Z: several groups of rows, each row roughly a mix of its group's hidden directions; some rows fit no group
Z (138 x 11)
[[-24   9   8  11  10   8  -8  -6 -16   0   2]
 [-14 -16  15   6  15  16   0  -2   4   8  -8]
 [  7  -5   7   5   5 -14  -8  -8   7  10  26]
 [  4   1 -13  20  14   1  14   0   9 -16   7]
 [ -8  -4   9  13  10 -12  10   0   4 -25   8]
 [  5 -17 -23   5  10 -13  10  -5   7  -7   4]
 [-19  14  -8   6   9 -19  -5 -12   3  -7  -7]
 [ 16  -2 -16   8 -14   5   2 -21   4  -5  -9]
 [ -8   6  -7  -2   9  -3   7  32   7   5  -3]
 [  2   0  15  -9  -1   3  26  14  12   0  -1]
 [  3  -7  20  23  12   8  -1   0  -1  -3  14]
 [ 11  17  12  -2   7  -2 -19   2  -1   2  20]
 [  8  -8  13 -15  -7   9  20  -9  11  -5  10]
 [ -3  15  -3   7  10  23  12  -8 -11  -2 -11]
 [ -5 -15  14  -3  -7 -13   3 -18 -11   4 -14]
 [ -2  -2  11 -13 -13   6  24   4  14   6  -8]
 [  1  15 -13 -10   0  16  16  15   8   6   5]
 [ -9   3   2  14   8 -10  20  -5  19   9   2]
 [-13   6  -9 -14 -17   6  16   9   6  13  -4]
 [-10   1  21  -6  -8  -6  -2 -15  14  -8  15]
 [-15  -4 -16   8   6 -21 -16   8   3   2  -4]
 [ 20  -7  -6   2  18  -6 -12  -6   5  -6  17]
 [ -8  -7  16  11 -13  -6   0   1   5 -11  23]
 [ 16  14  -4 -12 -18   9  -8 -10  12   3  -7]
 [ -8  -9  -7  10  -6  16 -11   6 -20   3  15]
 [-14  13 -10  -2   5 -18  -2  -6  11 -14 -14]
 [  1   3 -22  11   6  -2  -3 -19 -17  -2   5]
 [-17  -6  14  15   2   1  -8   3  -6 -12 -19]
 [-14  12  16  10   1   5 -21   5  -7  -2 -11]
 [ 11  -3   1  12  -8   7  22  16  -8   3  13]
 [  8 -14  -7  17   0   4   1   6  -6  15 -21]
 [ -3   2  -6  -2  -4   3  -2  33  -3  15   0]
 [-22  -3  -9  -4 -17  12   1  10 -12   8  -6]
 [ 11  19  12  -6  -9  16  -3  10  -3  -2 -16]
 [ -3  23   6 -19  -6   0  -8  11   3   3 -14]
 [  8 -25  19   0  -9   2 -13   1   6  -5   6]
 [ -5  29 -13   0  -3   4   6  10   6   3 -11]
 [ 17 -17 -13   2   4  13 -11 -12  -4   7  10]
 [ 13  11  10 -17  -5  10  14  15   5   3 -12]
 [ 13   6 -18   3   8   2  -6  -2 -25   1 -11]
 [-13  -2  -1 -17  -8   4  -7  -5  -4  25  11]
 [-10  -2   5   6  12   9   6  14  -9 -22 -11]
 [ -5   8   3  -5  15   0  -2  28  -2 -13  -6]
 [ -2  23   4  18  -6   4 -11  -2  -6  16   5]
 [  7 -13   5 -10 -10 -12   3 -24  -8  11  -2]
 [ -2   7  23 -11   5  -4   1  19   3   8 -14]
 [  3   6   2  -1  18  -8   4   4 -12 -27  -3]
 [-15   6  -7   3   6 -12 -12   5   2  -8 -25]
 [-17  18  17   4  -3   8  -4  -1 -12 -14  -8]
 [ 13 -11 -15  25 -12   3   5   3  -3  -6  -1]
 [ -6 -19 -12  -1   7  12   1  -3 -13   6 -20]
 [  1 -14   6 -10 -10   6   6  19  22  -4   1]
 [  6 -17  -8 -11  12  -8  14  -8  -8  13 -11]
 [-18 -16  25  -6   6   5  -1   4   2  -6   2]
 [-13   4  -7  -7 -18  19   0  20   0   2   2]
 [ -7  16   5  16   2  -1 -15 -19 -14   1   2]
 [ -6  -6  -8   7   7  -8  12  -2  16   3 -26]
 [ -5   3  -2  -5 -17 -24  -6  -1   2   9  18]
 [-13   4  11 -12 -17  -7  -3 -13   8  15 -11]
 [-10   3  -8  -5  12 -10 -25 -16   7  -2   0]
 [  6  21   2  -9   4  10  -2  -4  12 -12  20]
 [-18  -5   3  -5  23 -11   6  11 -12  -2   3]
 [ -3   6  16   1 -24  15  -6  -9  -9  -6   6]
 [ -2  -4  19 -15  14 -19  13  -2   3   5  -1]
 [ -4 -17 -20  -4   6   9  -5  15   3  12 -13]
 [  1 -18  -4  29  -8   3   6  -1   4   5   5]
 [ 15  -8  13   9  19   8  16   2   9  -3   8]
 [ 12 -13 -15   2 -10 -14   0   8  20   5   8]
 [  6 -11  18   3   1   4 -12 -11 -22   7  -7]
 [  0   7  18   9   4  10 -14  -2 -23   9  -1]
 [ 13 -11 -15   0   5 -15   7 -20   9  -9   5]
 [ 20  -8   1  -7  -9  -4  11  12   8  19   9]
 [ 18 -17 -21   4   7   8  -2   4   1  10   7]
 [-24   0 -13   6   1  12  -3   8  -8  -1 -17]
 [-16  14   2   4  -8   8  -2 -18 -10 -13 -14]
 [ 10   7   0  11   7 -12 -22 -14  -5  -8  12]
 [-11   1  -4  13 -13   2 -13 -25  -1   6  -6]
 [ 14 -15   2   3   5  -3  22  19   2  -5   6]
 [-14 -20   4   1  10 -15   4 -12   4  -1  15]
 [ 10  19  12  -2   1  -6  10 -22  -6  10   6]
 [ -5   7 -18   3   7   2  10   2   6 -10  26]
 [-10 -17  13  11 -13   3  -6 -18   1   1 -13]
 [ -2  15   4  16 -18  -1 -15  -2  16   6   5]
 [ 12  13 -23  10  -2   0  -5 -13 -14   2   0]
 [-11  12  27  -3  -2  10 -10  -1  -8  -7  -7]
 [ -4  10  16  -1  10  13 -21  -5  -8 -13  -5]
 [ 19   2  20  -4   9   6 -17  -2   0   0  12]
 [  8 -11   1  13  14  -7 -24  -3  -8 -11   4]
 [-12  13 -25  16  -4   0  -9  -6   2  -6  -2]
 [ -1  -7  -4  -9 -25  13 -21   1   0  -2  -1]
 [ 19   4  -4   9 -16  13 -19   7  -5   1  -6]
 [ -1 -16   6  -7   1 -24   1  -2  20  -3   3]
 [  3 -22  -2 -12  16   1   8  11 -16  -3  -6]
 [  7   4  -4 -11  -4 -18   2  11  22  -4 -14]
 [  2  12  13  -9 -10   6 -17   3   1  22   4]
 [-19  -4  11 -10  25  -7   3  -6  -7   4   2]
 [ -8  -5   7   8  15  -6   5   6 -12 -17  20]
 [ -1  12  12 -20  14  -2  -3 -16   7  -3 -12]
 [  3  12  -8  14  -9  11 -22   3 -10  -5 -12]
 [ -2  -3 -18 -12   7   6  -3  -6 -22  16   4]
 [-19  15  -7   5   2  -2  -7   3   3  -7 -25]
 [-16  19 -13  -4   3   1  10   9   7   2 -19]
 [ 11  20  16  -8   2 -16  -3   1  -5 -15   4]
 [  5   8 -26 -16  -9   3   1   1   3  10 -12]
 [  9  -3  -6 -27 -15  -5   9  -3  -4  13   3]
 [  4 -10   4  -4  -8   5   8 -20  16   7 -19]
 [-13  11  -9  -2  -7  -1  15  -7  18  12 -14]
 [ -2  -2  -3  -4   4  -3 -12  -3  33   7   1]
 [  8  13   9 -14   1   6 -11  -5 -15 -13  16]
 [ -6  17  25 -15  -4  -1  -8   2   1  -2 -11]
 [ 11  -4 -18  -5  -6   2   0  15   5  24   5]
 [ -5   0   4   7  18   1   4  24  -6 -18   2]
 [-16  15   1  13  -3   7  -1  19 -12   6  11]
 [-15  14  -2 -10  13 -11  17  11   6   6  -8]
 [ -6 -20  16  -1 -16  11   0  10 -13  -1   7]
 [-19   7  24  -5  -8   4  -8  -7  -2   2 -12]
 [ -8  14  17  -8  12  -2   2  -2  18 -12  12]
 [ 13  18  23  -3  -2  -2   7  -7   8 -13   2]
 [  2  -1 -17  13  -3 -10  14   7  11 -19  -8]
 [ -3  16 -21   8  14   4 -13   3   9  -6 -10]
 [ 14 -12 -20   1  -3   6  15  16   1   9  -2]
 [  5 -12   5   6  -3  26  14  -8  12   7  -2]
 [  8 -18 -24   6  15  -3   2  -6   3 -10  -1]
 [ -8   3   0   2   9  -9  -7  -7   1  -8 -31]
 [ -5 -14 -27  11 -10  -3   9   5  -5   7   5]
 [  9   4   9   6  -8  -7  -2  23  -5 -22  -3]
 [ -3   8 -21   9  -9 -12   1  -2  21   3   8]
 [  4  19  -1 -12   7 -13   6  17   5 -16  -4]
 [ -9 -12 -14  -1 -25 -13   2   5  -7  -1   6]
 [  3  10   0 -18   1  -9  -3 -15  -9 -24   2]
 [ -2  -3   1  14   7  -6   8 -20  -5 -24   7]
 [  3  -5   6  -6   2 -14 -12   5  12  22  17]
 [  2   9 -14  11  14   9  11  -2  16  -7  16]
 [  3  14   1  -5  17  16   0 -12  17  13   4]
 [ -8  16  -1  -1   2 -25   4  -5  19   4  -3]
 [ -2  10   7  11   4  -4  -6 -18  14  -9 -21]
 [  6   4  -8  -8 -12   5  -2  16   3  28   1]
 [  6 -25 -13   1   0  12  -2  17  -7   1   4]]
which group is each row in? (one row of each group first)
[-13   7  -4 -10 -15  12   4  23  -8   1   5] : <111>
[ 12 -16  22 -11  -6   2   8   6  11   6   9] : <4>
[  6  -7   0  19  18   3   3   7 -19 -12   8] : <11>
[-11  18 -11  14  -3  16  -5   9 -16  -2   2] : <58>

[  1 -22  -5  -3  15   2   8  -7 -20  -1   9] : <4>
[-10   4   6  -4  18  -5   3  28  -5  -1  -2] : <11>
[ 13  -7  -9 -14  -3   1  11  10   5  12  22] : <111>
[  5  -1 -17   2   4 -21  10 -15   8 -11   8] : <58>
[ -4  11  -2   1 -20  25  -9   1   9  -3   0] : <111>
[  1 -12  12  -3   8  -2   9 -23 -11   2  17] : <4>
[ -4  -3  14   0  19   9 -17  -1  -5 -19  -7] : <58>
[-21 -16  -3   6  13  -9   5  -7  -2   4  18] : <4>
[ 18   8  10  -8  -7 -10  -8 -10   8  14  17] : <58>
[-1 10 -3 11  9 12 16  7 -4  6 23] : <111>
[-17  -8 -12   1  -2   6  -2  24  13  -6  -5] : <4>
[-14   6 -11  14   6  -4  -3  18  -5   8  18] : <58>
[  0  -1 -16 -11  10   3  -3   7 -25  12  -6] : <11>
[  3  17  -5 -12  12 -14   0  10   5 -20  -7] : <58>
